0: [143 119 128 142 164 171 157 135 119  96  93  97]
1: [100 110 117 139 151 170 166 139 120 120 100 112]
2: [112 105 107 119 144 167 179 171 151 142 116 102]
3: [128 111 104 101 125 152 178 184 178 182 135 126]
4: [126 110 100  97 107 128 159 181 193 212 174 139]
5: [141 107  93  93  98 117 141 169 193 185 205 208]
6: [110 105 100  95 105 113 134 159 190 225 218 186]
7: [130  97  95  95  99 105 127 153 186 212 214 191]
8: [108 107  94  95 102 109 127 154 177 213 224 188]
9: [109  99  94  98 102 106 121 151 172 228 228 204]
10: [110 101  93  91  91 106 123 145 173 224 225 211]
11: [112 100  91  96  96 103 122 140 174 192 218 251]
12: [150  95  95  94 104 104 124 138 169 182 230 223]
13: [125 101  96  94  91 106 125 145 174 219 218 217]
14: [134 106  95  98  92 107 122 146 174 209 227 218]
15: [135 114  91  96  96 106 124 154 174 196 222 218]
16: [105 109  98  94  98 103 124 147 172 190 223 229]
17: [138  96  97  88  99 106 122 143 178 202 216 221]
18: [111 126  99  89  88 105 123 147 175 209 219 231]
19: [104  96  93  85  98 106 125 146 178 230 226 214]
20: [120  99  95  96  88 103 122 141 179 221 222 222]
21: [140 107 100  91 103 103 122 144 176 183 219 245]
22: [ 97 110  94  99  94 107 126 155 186 216 215 230]
23: [109 100  96  97 100 111 138 160 191 210 212 227]
24: [107  98  97  94  94 117 137 168 187 213 214 225]
25: [112 106 100  94  96 114 132 161 189 216 224 197]
26: [112  99 101  96 104 116 140 169 193 237 227 223]
27: [105 101  98 104 106 118 143 171 190 211 219 236]
28: [110 106  98  95 121 126 147 178 208 202 217 175]
29: [130 103  97 103 116 136 166 195 210 199 198 172]
30: [ 92 106  97 103 124 150 181 200 204 199 168 160]
31: [ 91  97 111 112 135 158 185 201 194 187 159 151]
32: [142 113 109 119 142 169 191 206 195 147 149 142]
33: [108 119 114 122 159 177 197 205 180 160 143 120]
34: [125 110 120 138 160 187 199 194 171 149 125 139]
35: [132 116 136 155 176 192 193 177 149  76 125 102]
36: [ 97 124 143 164 174 192 182 153 135 147 117 107]
37: [124 147 159 178 195 186 167 140 114 111 108 131]
38: [147 138 167 182 186 169 145 122 102  79  96  93]
39: [111 149 178 187 175 153 129 113 108 112 106 121]
40: [132 163 177 186 167 142 112  96  97  90  97  90]
41: [147 174 183 180 163 124 106  98  90  94  92 103]
42: [150 174 189 175 137 117  96  95  93 131 103 104]
43: [168 180 183 169 142 104  92  93  95  95 105 108]
44: [136 178 190 162 126 104  94  94  90 116  90  99]
45: [179 200 180 155 118  96  89  84  95  86 110 104]

[146 108 112 132 159 165 139 113 100 116  99 123] : 0 1 38
[120 109 119 148 160 165 152 133 112  61 105 114] : 0 1 38
[109 112 121 133 165 159 146 121 113  59  97 100] : 0 1 38
[168 179 161 129 102  88  90  93  96  97 104  93] : 45 43 44
[127 125 132 126 104  96  93  91  95 115  99 107] : 44 42 43
[126 106  92 105 119 143 159 158 134 130 107 112] : 2 1 3
[118 158 160 135 104  88  92  95  96  90  96 102] : 44 43 45
[132 121 136 139 166 149 129 108 105 108 105  96] : 0 1 38
[192 169 135  98  88  82  86  89  91 111 104 105] : 45 43 44
[111 100  97  94  78  97 111 130 145 147 125 111] : 3 2 4
[106 141 139 159 192 206 206 183 152 149 117 118] : 36 34 33
[169 201 177 147 110  91  88  97  93  68  91 115] : 45 43 44
[197 175 136 102  82  89  90  91  92  69  99 120] : 45 43 44
[ 86 100  95  99 101 114 135 148 146 133 129 136] : 2 3 1
[ 93 106 107 125 145 158 148 124 103 138 105  97] : 1 2 0
[134 172 165 130 106  92  90  93  94 100  97  91] : 44 45 43
[101  95 121 137 163 171 155 132 110 110 107 109] : 1 0 36
[124 109 125 143 134 138 118 108 100  84 107  92] : 0 1 40
[105 105 101 114 127 141 142 132 117 119  99 107] : 1 2 0
[191 192 158 118  98  92  88  91 100 116  94 100] : 45 43 44
[130  99 104 126 131 143 135 120 107  65 106 101] : 0 1 38
[107 114  97 100 110 123 146 172 199 189 239 214] : 27 23 25
[ 88 100 103 116 129 157 184 197 195 155 161 125] : 31 33 30
[130 115 100  95  98 111 129 153 180 194 232 233] : 15 14 21
[123 109  99 104 113 146 167 163 141 139 108 129] : 2 3 1
[149  97  98 109  95 132 162 188 204 205 193 188] : 29 5 28
[ 90 106 105 114 124 160 186 206 219 225 203 172] : 30 29 31
[121 117 137 126 102 103  94  92  93 102  97  88] : 44 42 43
[123 104  98  97 113 121 148 180 206 224 224 224] : 26 27 24
[117 119 127 136 158 162 155 132 111 121 101 126] : 1 0 36
[122 144 172 193 179 162 130 105  99 110  94 111] : 39 40 38
[125 139 127 104  92  88  90  90  97  97  98 104] : 44 45 43
[ 98 119 120 132 158 161 148 129 112 106 106  86] : 1 0 2
[140 113 106 110 124 146 176 202 213 222 210 204] : 29 28 5
[111 117 142 164 184 188 174 144 122 142  98  97] : 36 1 37
[103 113 119 142 169 161 146 116 106 113 105 117] : 1 0 37
[128 111  94  96  98 117 139 168 168 155 144 118] : 3 4 2
[125 112 100 108 111 136 163 197 221 225 212 183] : 29 28 6
[127 117 135 121 105  94  90  83  95 113 102  83] : 44 42 43
[135 144 134 106  91  89  86  95  94 110  97  83] : 44 45 43
[201 183 180 149 107  91  89  95  90  93  96  87] : 45 43 44
[173 162 133 113  98  89  90  94  88  77 107 114] : 45 43 44
[155 172 152 117  90  88  90  87  95  80 107 100] : 45 44 43
[180 174 164 133 105  92  89  89  98  87  98  90] : 45 43 44
[ 97 100  96  97  93 106 121 137 136  81 115  96] : 1 2 0
[134 102  95  84  78  95 104 123 141 128 132 130] : 3 4 2
[107 112 120 132 149 174 182 174 156 134 116  96] : 2 1 34
[110 104  99  89  96 108 133 159 191 221 229 213] : 25 19 24
[130 111 100 103 125 139 141 134 115  81 101  71] : 0 1 2
[177 181 143 106  86  85  91  92  86 116  96 127] : 45 44 43
[140 109 108 119 141 161 186 203 224 225 199 184] : 29 30 28
[ 96 109  96  90  91 111 125 142 143 126 119 105] : 2 1 3
[111 115 104 106 109 139 142 128 115  87 105 122] : 1 0 2
[ 97  94 101  98 101 120 143 179 202 237 209 210] : 26 24 6
[110 124 126 132 117 106  96  85  95 117 103 104] : 44 42 43
[149 155 182 200 197 175 145 124 105  76  99 120] : 38 37 39
[113 107  94  99  87 109 124 139 138 172 116 107] : 3 2 4
[171 199 185 145 112  91  90  88  92 103 101 119] : 45 43 44
[106 112 101 108 133 159 160 135 118  89 102 106] : 1 0 2
[113  99  99  91 103 103 123 140 171 193 227 248] : 11 16 21
[120 104  98  98 108 104 123 147 179 189 219 221] : 16 15 17
[140 108 134 162 156 155 134 119 106 112 102 111] : 0 1 38
[173 168 140 108  98  88  91  90  97  84  99 117] : 45 43 44
[132 109 112 118 157 173 196 205 196 145 145 132] : 32 33 34
[164 197 180 141 110  94  93  88  97  75 104 100] : 45 43 44
[116 143 163 182 180 160 128 111 101 105 104 110] : 39 40 38
[ 87  93  97  93 103 110 136 148 146 119 123 101] : 2 1 3
[114  94  96  84 108 114 137 162 168 139 139 127] : 3 2 4
[108 124 119 139 167 169 161 140 121 112 104  99] : 1 0 36
[ 99 101  94  93 107 134 159 169 159 130 118 107] : 2 3 1
[122 101  95  89  96  94 113 136 146 120 129 107] : 2 3 1
[103 108 102 109 140 162 160 136 117  90 100 102] : 1 0 2
[107 103 108 120 145 164 185 195 195 180 152 174] : 31 30 32
[127 114 107 106 137 159 187 204 196 187 147 108] : 3 33 32
[111  99  97 104 115 136 137 129 111 102  94 119] : 1 0 2
[128 165 157 135 105  93  93  87 103  98 100 122] : 44 43 45
[102 101  94  85  80 100 118 132 133 131 127 116] : 2 1 3
[ 65 108 118 130 149 143 128 112  89  75  99 104] : 1 0 39
[113 147 133 122 126  97  93  94  94  97  99 104] : 44 43 42
[101 111 102 104 112 127 138 133 117  98  97  96] : 1 0 2
[120 108  93  85  97 121 139 161 167 128 133 120] : 3 2 4
[179 183 147 113 111  89  90  91  92  86 101  94] : 45 43 44
[114 115 100 103 111 129 153 182 206 207 218 229] : 27 23 24
[149  96  92  95  80 105 124 138 147 159 108 133] : 3 4 2
[123 150 173 192 182 160 128 107 100 119 102 109] : 39 40 38
[107 101 104 116 131 155 178 204 219 206 215 176] : 29 28 30
[101  98 107 129 136 168 184 189 169 116 125 114] : 2 34 33
[135  93 102  99 105 144 157 156 124 138 102 113] : 2 1 3
[202 166 137 103  85  86  89  98  88  98  91 124] : 45 43 44
[ 96 105  94  95 103 104 116 138 139 149 121  94] : 2 1 3
[120 120 120 140 155 159 136 112 101  78 102 104] : 0 1 38
[146 112 100 122 147 166 160 134 110  75 101 111] : 0 1 35
[128 113  95  95 102 116 137 160 170 153 142 130] : 3 4 2
[106  97  91  90  83  99 117 140 171 185 198 205] : 16 17 13
[126 116 135 148 154 151 134 113 103  80  99  94] : 0 38 1
[ 89 111  96  99 107 126 156 180 209 255 228 215] : 26 27 6
